Landscape: points and heights:
j_505: [136 150  95 135  75 158 170  90 134  82 169 101 141 123 125 142]  h=84
j_925: [161  92 113 146 120 150 142  81 136  73 149  99 192 138 142 129]  h=3
j_985: [ 82 176 160 117 142  91 112 176 122 185 105 153  63 123 127 122]  h=74
j_420: [106 127 161 115 192  84  65 186 102 197  82 161 119 112 131 112]  h=99
j_843: [164  98 115 155 114 154 156  77 136  76 149  96 187 139 140 132]  h=11
j_103: [120  96 142 128 174  90 111 157 109 123 120 151 174 133 159 142]  h=53
j_814: [157  88 115 142 127 142 133  88 131  76 143 108 188 136 144 131]  h=10
j_583: [162 100 114 153 114 147 155  77 139  75 148  98 183 140 140 129]  h=12
j_910: [155  82 106 140 147 127 114 107 121  63 143 118 193 134 151 137]  h=25
j_567: [140 139  95 126  84 158 169  89 142  90 154 103 130 131 113 140]  h=41
j_480: [103 131 157 114 194  87  68 185 106 196  84 163 120 115 138 116]  h=86
j_18: [106 154 158 122 118 121 133 159 136 173 118 145  61 126 109 115]  h=42
j_299: [150 105 122 136 128 148 135 107 139 111 118 121 157 140 120 135]  h=47
j_585: [106 128 161 115 191  85  67 186 104 196  83 165 117 114 141 116]  h=85
j_502: [135 150 110 115  90 167 137 115 143 134 125 121  71 129  86 117]  h=71
j_781: [142 135  95 146  80 147 172  80 144  68 172 102 154 134 144 143]  h=54
j_357: [ 94 158 163 119 168  92  95 181 114 192  97 156  91 118 128 119]  h=76
j_241: [140 151  95 114  83 172 144 111 140 134 129 112  77 126  85 119]  h=76
j_235: [166  76  98 134 137 140 118  93 123  64 159 101 194 126 150 131]  h=43
j_967: [148 124 102 154  95 153 172  72 143  70 164  98 169 133 140 140]  h=46
j_839: [147  82 112 137 161 118 113 121 112  64 140 125 194 132 152 142]  h=43
j_930: [145  87 125 131 151 118 116 126 117  87 132 132 182 134 148 141]  h=32
j_693: [137 138  97 135  88 152 169  86 141  83 155 100 141 134 125 140]  h=26
j_629: [140 134 100 126  89 157 165  89 146  94 145 103 129 135 115 141]  h=36
j_496: [114  94 147 128 188  79 110 151 102 107 126 146 185 133 174 144]  h=62
j_968: [144 115 118 134 119 157 136 107 143 118 120 118 140 139 111 132]  h=52
j_92: [136  96 137 126 154 119 125 144 123 128 114 142 157 134 134 136]  h=51
j_384: [140 139  94 139  76 150 173  87 142  70 167 102 140 127 132 143]  h=55
j_261: [144 156  94 113  81 177 165 104 135 123 143 110 100 119  85 133]  h=87
j_817: [ 97 161 172 115 112 117 131 162 136 185 118 146  55 124 113 118]  h=86
j_223: [140 152  99 117  88 169 144 110 144 132 127 117  74 125  88 119]  h=73
j_176: [145 127  97 152  90 150 174  77 143  70 173 103 161 134 145 140]  h=67
j_536: [130  86 125 134 178  95 122 135 106  77 136 140 191 133 162 145]  h=57
j_166: [ 92 165 167 119 117 109 128 164 135 184 118 148  57 127 118 115]  h=65
j_665: [146  79 104 139 162 116 113 116 113  61 144 121 194 129 155 140]  h=55
j_26: [ 86 172 162 118 140  97 119 171 125 185 107 152  63 120 125 120]  h=65
j_777: [156 112 113 153 105 152 162  77 141  83 146  94 169 141 134 137]  h=21
j_705: [110 155 157 117  98 133 128 152 140 173 126 137  56 129 101 116]  h=82
j_202: [ 75 180 164 119 137  93 116 173 120 190 102 154  61 122 129 124]  h=83
j_643: [141 134  99 140  82 149 172  84 143  72 164 102 146 132 135 141]  h=23
j_924: [165  87 110 141 124 144 134  84 132  69 151 101 190 136 145 133]  h=0
j_527: [156  86 114 136 136 136 122 100 128  74 139 115 189 136 145 133]  h=15
j_966: [106 129 163 117 194  85  67 187 105 195  84 162 119 114 136 114]  h=89
j_209: [144 129  97 150  86 149 175  75 144  69 170 103 158 134 143 139]  h=47
j_42: [137 154 115 122  81 162 130 121 141 149 123 124  62 126  85 106]  h=83
j_21: [125  90 136 129 169  97 118 150 111 109 123 147 177 132 157 142]  h=47
j_957: [115 144 154 119 126 124 131 156 135 167 115 142  77 129 108 117]  h=63
j_114: [101 114 149 121 190  81  78 183 119 183  89 166 138 125 150 127]  h=77
j_598: [164  84 106 145 122 146 140  81 130  76 158  98 191 134 145 130]  h=7
j_565: [138 153  97 125  81 163 168  93 137  93 162 102 131 122 108 145]  h=80
j_390: [ 89 168 162 115 161  89  96 180 111 190  94 159  83 121 126 119]  h=77
j_623: [101 155 171 115 104 123 132 160 136 184 122 144  53 131 109 116]  h=84
j_142: [129 156 132 122  81 156 124 127 142 157 122 127  60 127  88 110]  h=87
j_430: [142 153  93 114  80 178 159 106 133 129 139 107  95 122  87 131]  h=85
j_255: [143 133  98 145  81 149 175  78 142  68 171 101 150 133 142 141]  h=43
j_542: [157 108 115 149 111 152 147  84 141  87 139  98 176 140 131 133]  h=25
j_990: [134 152 109 119  85 166 139 119 141 140 124 122  65 126  83 109]  h=77
j_259: [138 135  94 148  83 150 176  80 143  70 181 104 154 130 143 144]  h=74
j_677: [161  77  97 138 146 133 115 100 119  62 152 107 194 128 147 135]  h=50
j_312: [ 84 170 164 118 145  97 111 172 122 188 107 155  66 123 128 120]  h=69
j_135: [108 137 163 116 191  87  68 191 101 194  83 163 117 118 137 114]  h=81
j_533: [120  94 141 125 171  95 111 159 113 131 114 150 169 132 155 145]  h=53
j_396: [143 154  91 112  82 177 157 107 136 125 134 110  93 121  85 131]  h=86
j_460: [122 157 147 120  86 144 122 141 140 168 125 132  56 128  95 117]  h=90
j_148: [103 126 157 115 192  86  68 184 105 194  87 163 124 120 140 118]  h=82
j_530: [104 100 147 129 189  79 109 153 102 111 121 146 184 133 178 145]  h=69
j_394: [158 108 113 151 108 155 162  76 141  82 147  96 175 138 136 135]  h=18
j_641: [141 136  95 138  77 149 175  80 145  70 171  98 148 130 138 140]  h=42
j_667: [125  89 135 132 173  95 119 143 108  97 128 143 186 131 167 143]  h=47
j_105: [145 126 103 141  93 152 164  85 144  82 151 101 149 136 126 139]  h=22
j_946: [138 143 102 117  95 167 147 103 143 118 132 112  97 132  93 132]  h=62
j_688: [104 144 160 118 181  89  78 183 103 195  87 162 110 118 132 112]  h=78
j_374: [136 148  92 138  75 154 172  88 139  76 173 106 142 127 128 145]  h=80
j_311: [163  76 105 139 125 146 136  85 129  70 163  96 193 131 149 127]  h=34
j_67: [148 101 120 140 126 147 131 106 137 102 125 118 164 138 126 133]  h=40
j_425: [128 131 140 123 129 135 132 143 136 153 111 139  96 129 107 123]  h=67
j_428: [ 80 175 160 121 144  92 117 177 124 185 104 154  63 121 127 120]  h=74
j_461: [ 74 183 167 118 136  89 117 171 123 191 102 151  61 126 128 122]  h=88
j_134: [ 82 170 177 114 119 107 123 160 131 196 109 148  56 127 125 116]  h=93
j_143: [108 132 163 111 188  89  66 188  97 198  80 161 116 112 134 112]  h=87
j_661: [124 156 141 122  82 146 124 132 143 165 124 130  56 126  89 113]  h=90
j_493: [160 103 113 160 115 156 166  74 143  80 155  96 187 139 139 132]  h=27
j_570: [103 116 151 119 192  81  75 185 115 188  89 162 135 126 150 127]  h=78
j_250: [101 148 162 122 159 102 107 176 120 188 101 157  90 123 124 118]  h=71
j_974: [165  78 101 139 127 143 130  84 131  71 157 100 194 129 149 132]  h=7
j_122: [100 112 152 124 192  79  71 182 116 193  90 166 128 127 151 120]  h=87
j_170: [105 134 163 115 191  86  64 186  97 195  80 161 117 114 133 113]  h=93
j_959: [138 109 136 129 142 133 130 135 135 141 113 138 132 136 115 129]  h=60
j_845: [141 153  95 121  81 161 172  94 141  99 151 106 122 123 103 142]  h=65
j_100: [106 140 165 112 184  85  70 191  98 195  81 159 111 112 131 115]  h=85
j_593: [140 140  97 131  79 152 171  85 141  82 158 101 138 130 127 142]  h=37
j_291: [139 137  95 144  78 148 173  82 142  69 173 105 150 130 142 144]  h=67
j_269: [119 154 143 120  90 143 129 133 141 161 126 132  57 124  94 111]  h=79
j_590: [139 152  97 129  74 156 171  85 134  80 166 104 139 121 116 145]  h=84
j_289: [134 136 123 122 109 158 135 117 144 132 117 126  92 134  98 125]  h=65
j_626: [104 139 160 120 188  92  80 180 107 193  87 162 118 119 133 116]  h=76
j_786: [100 107 150 128 193  74  77 176 120 173  99 163 147 131 165 133]  h=82
j_795: [107 128 159 112 192  85  68 188 104 196  83 162 120 116 135 116]  h=83
j_509: [150 118 111 142 101 151 160  84 143  86 146  99 155 138 126 137]  h=28
j_356: [144 154  93 119  78 175 149 112 132 136 125 115  69 121  82 112]  h=85
j_803: [102 161 164 119 116 116 130 160 136 177 120 148  55 128 112 116]  h=58
j_940: [140 148  88 113  83 173 158 106 139 123 134 109  91 124  88 130]  h=76
j_950: [120 115 148 122 166 107 107 167 121 168 101 153 128 130 131 127]  h=65
j_794: [108 154 157 120 113 126 135 153 138 169 123 145  58 127 106 114]  h=43
j_243: [108 136 163 122 181  94  81 184 108 193  89 160 112 119 134 116]  h=76
j_938: [ 94 163 170 116 115 114 127 162 132 182 120 145  57 125 115 116]  h=74
j_27: [106 126 162 116 195  86  64 186 100 198  84 162 113 115 132 115]  h=94
j_408: [107 121 154 124 188  84  81 182 116 186  92 167 131 123 148 121]  h=74
j_488: [137 142  98 116  90 163 153 102 146 113 137 112 100 127  96 132]  h=60
j_276: [ 83 172 168 117 126 100 124 167 133 187 114 150  59 127 122 119]  h=76
j_758: [136 139 102 117  90 161 151 104 147 117 129 111  99 131  98 131]  h=60
j_400: [166  86 109 137 128 146 130  86 129  70 150 101 192 138 146 127]  h=1
j_132: [138 143  90 143  74 154 178  83 136  71 177 109 151 126 137 141]  h=95
j_240: [161  85 111 134 132 137 126  92 126  68 145 110 189 134 144 134]  h=8
j_797: [121  90 137 131 182  85 124 144 101  88 130 142 191 134 172 144]  h=61
j_478: [107 141 165 111 184  87  65 192  95 198  79 163 115 111 132 115]  h=88
j_220: [114 126 159 126 171 107 103 173 117 179 101 155 116 123 128 119]  h=70
j_78: [160  82 105 135 135 137 121 100 123  66 148 111 194 130 148 131]  h=11
j_996: [149  92 123 135 133 134 122 107 130  86 130 120 180 139 139 137]  h=29
j_953: [141 150 100 120  79 171 136 113 139 142 122 120  67 124  82 110]  h=82
j_764: [150 126 106 147  95 149 168  77 141  76 156  98 164 138 136 138]  h=17
j_118: [ 80 175 165 118 136  98 119 173 128 187 107 152  62 127 123 122]  h=73
j_788: [164  84 105 150 125 154 148  74 136  76 164  94 191 133 146 127]  h=40
j_451: [168  74  99 136 130 150 137  87 130  70 166  96 195 130 148 129]  h=46
Bottom of the valley:
Which row is the lowest point of the valley that each row below runs down into?
j_542: j_924
j_276: j_18
j_967: j_764
j_105: j_764
j_803: j_18
j_394: j_924
j_845: j_764
j_493: j_924
j_134: j_18
